The same turns and mirrors carry the whole set onto itself and the rows of a family onto each other. Which other rows belong to the same family as each row named below? List them in the order they appear above.
These 18 rows form 6 families of 3 rows each.
Q_806: [ 2.89  0.16  3.12  2.28 -1.85 -2.19  2.49  1.44  2.98  0.46 -2.27 -0.60
  1.31 -2.45  0.30  1.50 -2.17  4.17  0.82  0.77 -2.42 -0.76  2.35 -0.63
 -1.05 -0.01  0.07]
Q_858: [ 1.87  0.88  5.26 -1.95 -1.22 -0.41  0.64  0.59  2.21 -0.12 -1.50 -2.07
  1.48 -2.41  1.25  1.84 -1.54  3.18 -0.57 -0.95 -2.62 -1.66  3.22 -0.18
  0.16 -0.93  0.56]
Q_721: [ 5.55  2.81  3.89  2.26 -0.48 -0.67  2.45  0.06  2.95  1.55 -1.91 -2.30
  1.68 -2.07 -1.20  1.59  0.07  2.40 -0.11  0.41 -2.04  0.05  1.57 -0.19
 -0.05 -0.14 -0.24]
Q_193: [ 3.08  0.63  0.81  2.76  2.03  0.17  0.68 -1.80 -0.10 -1.42  0.53  0.99
  0.62  0.10 -2.07 -0.54  1.96 -1.67 -0.33 -1.53  1.96  1.70  0.80 -0.52
  1.04 -0.06 -3.44]
Q_835: [ 3.42  1.28  2.04  1.22  0.04  0.69  3.66  1.90  2.64 -0.44 -1.20 -0.97
  0.12  2.36 -0.07  0.08  0.03  4.74  0.50  1.08 -1.94 -0.56  3.48 -2.53
 -0.26 -1.58  0.04]
Q_228: [ 1.90 -0.24  4.79  3.10 -0.20 -1.82  1.81  0.87  2.33  0.84 -0.92  1.31
  0.73 -2.60 -0.46  0.02 -1.98  3.12  0.00 -0.32 -2.80 -1.05  4.04 -1.43
  0.35  0.00  1.21]
Q_865: [-0.76 -0.38  4.15 -0.74  0.52 -0.33 -0.57 -0.82  0.42 -2.12  0.92  1.67
 -1.69  0.64  0.23 -0.58  0.47 -0.63 -1.10 -1.46  1.19  0.98  0.73  0.76
  1.51 -0.43 -3.32]
Q_448: [ 0.25  1.32 -1.55  0.03  1.12  1.34  2.85  0.18  0.84 -1.96  1.82  0.60
 -1.53  3.00 -1.70 -1.54  1.32 -0.35  0.37  1.53  1.08  0.28  0.24 -2.33
  1.23 -1.22 -2.38]
Q_280: [ 1.96  4.26 -3.39  0.17 -0.93  1.78 -0.31 -0.76  0.43  1.72 -0.18 -3.56
  0.12 -4.78 -2.49 -0.44  2.89 -0.45 -0.05 -1.66  0.28 -1.43  2.34 -0.37
  0.17  0.02 -0.51]
Q_181: [ 3.46  0.57  2.27  1.48 -1.96 -3.09  1.07 -0.33  0.66  1.60 -2.04 -2.20
  2.08  0.11 -0.37  1.51 -1.11  3.91  2.13 -0.42 -2.85 -2.02  1.77 -0.12
 -1.36  0.34  1.86]
Q_521: [ 0.15  3.88 -4.04 -1.27 -1.50 -1.29 -0.71 -2.64 -1.95  0.15  0.17 -3.23
 -1.72 -2.61 -3.38 -0.80  0.03  0.62  1.00 -0.63 -0.82 -1.74  1.10  0.33
  0.45 -0.69  1.15]
Q_147: [ 1.64  2.65 -4.69 -2.14 -1.96  0.01  2.67  1.57  0.98  0.15  0.92 -3.55
 -0.20 -1.03 -1.28 -0.07  1.60  1.97  1.51  1.06 -0.87 -1.81  4.04 -1.95
  0.22 -1.12  0.08]
Q_997: [ 0.76  1.95 -3.55 -1.09 -3.15 -1.27 -0.95  0.13  0.20  0.96 -0.33 -2.20
  1.03 -5.75 -0.67  0.43 -1.02  0.64  1.42  0.15 -0.70 -3.18  2.82 -0.97
 -0.67  1.63 -1.06]
Q_136: [-0.57  2.49 -1.33 -4.28 -1.37  0.56 -2.04 -0.47  0.19 -0.40  0.51 -2.92
 -1.53 -4.57 -0.71  0.52  0.05  0.12  1.06 -1.07  0.36 -2.13  2.80  0.55
  1.09 -0.72 -2.15]
Q_398: [-0.84 -1.24  0.58  3.07  1.59 -0.41  0.78 -0.87  0.09 -2.54  0.87  3.31
 -1.46 -0.61 -1.59 -1.57 -0.35 -0.34  0.40 -0.81  1.25  1.37  0.77 -1.12
  1.05 -0.45 -2.76]
Q_552: [-0.67  0.98  0.14  1.49  0.19 -1.48 -0.16 -1.78 -0.63 -2.54  0.51  2.55
 -2.79 -1.45 -2.33 -2.54 -1.34 -0.80 -1.55  0.20  1.32  1.51  0.59 -0.64
  1.49  0.42 -2.96]
Q_51: [ 0.46 -0.37  1.95  2.94  2.21 -1.23 -0.20 -2.19 -1.06 -0.57  1.11  2.25
 -1.92  1.84 -2.62 -1.55  0.58  0.56  1.89 -1.57  0.22  0.35  0.69 -0.32
  1.20 -0.86 -0.45]
Q_898: [-1.13  2.94 -4.80 -0.76 -2.63 -0.41  0.23  0.13  0.34 -0.15 -0.18 -2.62
 -1.23 -5.92 -1.79 -0.62 -0.16  0.60  0.11 -0.30 -0.66 -1.48  2.14 -0.43
  0.00 -0.07 -0.17]

The rest of the family of Q_228: Q_997, Q_552
The rest of the family of Q_51: Q_181, Q_521
The rest of the family of Q_280: Q_721, Q_193

